The rows of T fall into 3 groups and each row is roughly a mix of its group's hidden directions.
T (67 x 10):
.04	-.09	.31	-.05	-.08	.25	.51	-.19	-.33	.11
.13	-.24	-.31	.29	-.13	-.30	-.27	.40	.05	-.03
.08	-.48	-.14	.17	-.27	-.06	.26	.39	.02	-.03
-.30	-.12	-.02	.24	-.41	-.46	.05	.18	-.11	.06
.31	.22	-.15	.02	.41	.30	-.27	.05	.00	-.30
.35	.29	-.27	.07	.19	-.01	-.46	-.05	.06	-.24
.29	.11	-.36	.16	.25	.24	-.30	.10	-.23	-.26
.01	.13	.20	-.16	-.43	-.41	.29	-.14	-.08	.23
.30	.38	-.25	-.08	.13	.02	-.02	-.36	-.34	-.16
-.22	.36	.24	-.03	.26	.09	-.32	-.10	.29	-.29
-.19	-.20	.22	-.13	-.44	-.31	.21	-.07	.15	.30
-.33	-.26	-.12	.24	-.30	-.18	.24	.15	-.35	.14
.13	-.23	.21	-.17	-.25	-.29	.40	.18	-.16	.29
.35	-.14	.00	.04	.30	.34	.35	.05	-.34	.09
.07	.25	-.06	.07	.40	.34	-.30	.08	-.01	-.38
-.05	-.11	.40	-.32	-.34	-.12	.27	-.09	.16	.28
.25	.43	-.09	.02	.48	-.05	-.12	-.17	.20	-.14
.39	.11	-.02	-.12	.31	.39	-.25	.15	.08	-.28
-.02	.41	-.01	-.41	.32	-.04	-.20	-.19	.29	.03
-.13	.28	.46	-.23	.02	.06	.00	-.44	-.11	.14
.06	.01	.39	-.34	-.36	-.08	.22	-.29	.01	.22
-.30	-.12	.12	.26	-.21	-.20	.12	.50	-.13	-.18
-.05	.47	.09	-.40	.02	-.24	-.05	-.28	.22	.12
-.14	-.29	-.02	-.08	-.15	-.19	.10	.43	.44	.19
-.26	.22	.49	-.23	.04	.04	-.15	-.30	.16	.20
-.21	.20	.23	.13	-.45	-.02	.21	-.41	-.15	-.03
-.06	-.11	.12	.20	-.58	-.31	.22	-.02	-.18	.09
.00	.07	.07	-.16	.49	.53	.05	-.16	-.02	-.10
-.14	-.06	.20	-.05	.39	.52	.25	.14	-.10	-.13
.30	.05	-.02	.03	.40	.44	.24	-.12	-.27	.01
-.37	-.10	.15	.03	.12	-.02	-.25	.29	.49	.16
-.21	.37	.22	-.12	.25	.08	-.40	-.26	.21	.08
-.10	-.18	-.22	.46	.23	.17	-.25	.28	-.06	-.25
.23	.09	-.44	.28	.15	-.14	-.40	.18	.09	-.12
-.09	-.12	.18	-.23	-.13	-.12	.37	-.34	.15	.42
-.09	-.24	-.06	.07	-.50	-.41	.14	.06	-.09	.25
.03	.35	.08	-.10	.34	.19	-.36	-.23	.26	-.23
-.14	-.46	-.11	.19	.15	.22	-.23	.38	.10	-.19
-.23	-.12	-.08	-.23	.16	-.15	-.40	.28	.42	-.06
.13	.44	-.11	.26	-.33	-.22	.02	-.36	-.15	-.01
.13	.30	.17	-.33	.30	.23	.29	-.32	-.10	.12
.07	-.06	-.37	.37	.16	.14	-.41	.19	.04	-.26
.22	.20	.00	-.13	.42	.43	-.24	-.10	.10	-.22
.28	.19	-.36	.16	.25	.15	-.37	.04	-.16	-.28
.30	.12	-.22	.14	.33	.25	-.20	.27	-.15	-.34
-.03	.05	.34	-.41	-.28	-.15	.12	-.17	.26	.30
-.40	-.08	.17	.10	-.47	-.39	-.06	.08	.08	.04
.36	.18	-.47	.13	.08	.07	-.18	-.12	-.24	-.27
.16	.10	-.19	.26	.32	.16	-.06	.39	-.24	-.35
.53	.19	-.38	.00	.18	-.07	-.24	-.19	.00	.00
-.32	.02	.21	.03	-.57	-.31	.06	-.14	.04	.03
-.09	-.20	-.20	.48	.19	.19	-.25	.26	-.09	-.26
-.13	-.10	.28	-.34	-.23	-.21	.27	.08	.30	.32
-.10	.05	-.16	.12	-.36	-.51	-.30	.13	.21	-.01
.12	.39	-.10	.05	.23	.17	-.36	-.37	-.18	-.18
.01	.02	.27	.03	-.37	-.04	.46	-.23	-.30	.14
.11	.00	.20	.02	.05	.17	-.14	.56	.10	-.41
.29	-.11	.02	-.29	-.41	-.18	.43	-.08	-.07	.13
-.26	-.13	.61	-.11	-.20	.07	-.01	-.14	.16	.21
-.19	.09	-.12	.32	.34	.19	-.49	.10	.09	-.17
-.19	-.27	-.16	.00	.20	.03	-.42	.35	.30	-.16
-.33	.04	.22	.08	.29	.43	.02	.23	-.08	-.32
-.15	-.12	-.14	-.12	.37	.13	-.41	.25	.33	-.15
.13	.52	-.05	-.31	.15	-.05	-.17	-.39	.01	.05
.15	.12	.28	-.40	-.32	-.10	.21	-.34	-.01	.21
.01	-.19	.01	-.18	-.43	-.27	.09	-.30	.09	.40
.00	-.30	.14	-.06	-.05	.02	.60	.18	-.11	.26

One row of each group comes first, with its name. Which group is each row after those in?
-.30	-.22	.50	.28	.00	.25	-.03	-.09	-.22	-.06 -> C
.21	.28	-.26	.49	-.09	.08	-.08	-.26	-.23	-.15 -> D
.28	.06	.05	-.19	.47	.48	.12	-.03	.04	-.06 -> W

.00	-.18	.45	-.19	-.19	-.02	.24	.39	.26	-.03 -> W
-.01	.42	-.11	-.12	.38	.23	-.25	-.29	.16	-.13 -> D
.32	-.09	-.32	.26	.03	-.11	.12	.42	-.31	-.11 -> W
.32	.15	-.36	.20	-.02	-.17	-.42	.16	-.10	-.25 -> W
.17	.24	-.10	.05	.51	.35	-.13	.04	-.04	-.29 -> W
-.09	-.37	.27	-.12	-.35	-.12	.36	.19	.14	.21 -> C
